[[  5  14  11 -49  -3 -10]
 [  1  -6   3  -4  10  -9]]
->
[[ 1 -6  3 -4 10 -9]]

[[  1 -35  12]
 [  2 -24  25]
 [ -5  -1   2]
 [  6   3   8]
 [ 35  -4  59]
 [-12   5  33]
 [  5 -11  10]
 [  4 -42  15]
 [ 35  -5  66]
 [ 23 -15  26]
 [ 35  -7  43]]
->
[[  2 -24  25]
 [  6   3   8]
 [-12   5  33]
 [  4 -42  15]
 [ 23 -15  26]]

[[-13  50  -7  -6]
 [ 16  12  -7  -3]]
->
[[16 12 -7 -3]]

[[-12  -9 -18   9  -9   2  33]
 [-10 -26  13   4  17  37  26]
 [-15  15 -14  40  10 -10  25]
 [ -9 -26  -1  13  17  47  15]
 [  4  10 -18  29 -22 -22   5]]
->
[[-10 -26  13   4  17  37  26]
 [ -9 -26  -1  13  17  47  15]]

[[ 16  38  21 -14  33  16  10  18  20 -19]
 [ 28  -9 -15  13  11 -53   1  -6  16  -5]
 [ 15 -39   1 -19 -26 -18  17   4  24   1]
 [ 33 -45   2  -5  -1   5 -28  12  12  -6]
 [-15  22 -25 -15  -8  16   8  23 -40  23]
 [ 12  -7  22   5   9 -27  12  -5  44 -27]]
->
[[ 28  -9 -15  13  11 -53   1  -6  16  -5]
 [ 33 -45   2  -5  -1   5 -28  12  12  -6]
 [ 12  -7  22   5   9 -27  12  -5  44 -27]]

[[ 56  23 -15  20   5  10]
 [ 12 -19  23   7 -44  -1]
 [  7  10  52  -6  15  11]
 [ 10  22 -23  23 -34   1]
 [ 30   8  43   8   6  34]]
->
[[ 12 -19  23   7 -44  -1]
 [ 10  22 -23  23 -34   1]]

[[ 24  29  14  -7 -27 -18  26 -15 -19]
 [  9  10 -30   5 -21 -29 -17 -29 -26]
 [ 25  29  -7 -16 -36 -44  14 -29 -33]
 [-16 -16  31   3  26  37  14  28  25]
 [-25 -19   6 -17  -7  -4  21   2 -11]
 [-43 -49  -2  -7  15  15   1  16  12]
 [ -9 -20  11  11  33  42 -23  26  32]
 [-56 -56 -24  -1  16  -1 -13   4   0]
 [ 37  35  23  18  27  43 -12  27  38]]
->
[[  9  10 -30   5 -21 -29 -17 -29 -26]
 [-16 -16  31   3  26  37  14  28  25]
 [-43 -49  -2  -7  15  15   1  16  12]
 [-56 -56 -24  -1  16  -1 -13   4   0]]
---
[[-13   2  32   3  16  -6  -4]
 [ 53  13  45  14 -30  18 -27]
 [-44  28  14  23  37  12 -32]
 [-58 -19  32 -13  37 -26  45]
 [-47   6  -6   5  24   8  14]
 [-18  -8 -34  -4  -4  -6   1]
 [ 14 -27  29 -25  -8 -28  40]
 [ 48  20   1  18 -41  25 -37]
 [ 42 -33  -4 -35 -28 -24  48]]
->
[[-13   2  32   3  16  -6  -4]
 [-44  28  14  23  37  12 -32]
 [-47   6  -6   5  24   8  14]
 [ 14 -27  29 -25  -8 -28  40]
 [ 42 -33  -4 -35 -28 -24  48]]

[[-16 -18]
 [-33  21]
 [ 48  38]
 [-12  16]
 [-21  24]
 [ 35 -33]
 [-46  31]
 [-28  25]]
->
[[-16 -18]
 [ 48  38]
 [-21  24]
 [-46  31]]

[[ -7  -7   8  -7  -1   5  12   4  -2   6]
 [-15 -19  59  -4  23 -26 -41  19  -9 -15]
 [  3  -1 -29  10 -15  -1  -5  -7   1   1]
 [  4  -3 -30  11 -15   0  -4  -7   2  -1]]
->
[[ -7  -7   8  -7  -1   5  12   4  -2   6]
 [  3  -1 -29  10 -15  -1  -5  -7   1   1]]

[[  8 -42 -45  50  42  22 -13 -51  10 -12  41]
 [-38  -9  23  10  32  27  45  27 -48 -31   6]
 [  6 -29 -56  12 -15 -49  26 -56  30  56 -49]
 [ 32  -1  22  46  26  41  31   4  26   5   5]
 [ 29  32 -53  24 -54  -5 -12  31 -28  10   3]]
->
[[  8 -42 -45  50  42  22 -13 -51  10 -12  41]
 [  6 -29 -56  12 -15 -49  26 -56  30  56 -49]
 [ 29  32 -53  24 -54  -5 -12  31 -28  10   3]]

[[ 13 -16  -5   8  29  12 -13   9  10 -15 -19  -9  -9   1  19  30]
 [ 36  32 -14  37  20   3 -31  30 -22  35  22   4  13   1  17 -47]]
->
[[ 13 -16  -5   8  29  12 -13   9  10 -15 -19  -9  -9   1  19  30]]

[[-55  11   5  -5 -12  10 -11   8  12  -5 -17  -5 -28   4]
 [-26  22  -2   0   2 -35  -9   7 -43  16  10  16  -7   1]
 [ 22 -11 -34 -13  11  12  -8  -2  17 -50  12  11 -10  -3]]
->
[[-55  11   5  -5 -12  10 -11   8  12  -5 -17  -5 -28   4]
 [ 22 -11 -34 -13  11  12  -8  -2  17 -50  12  11 -10  -3]]
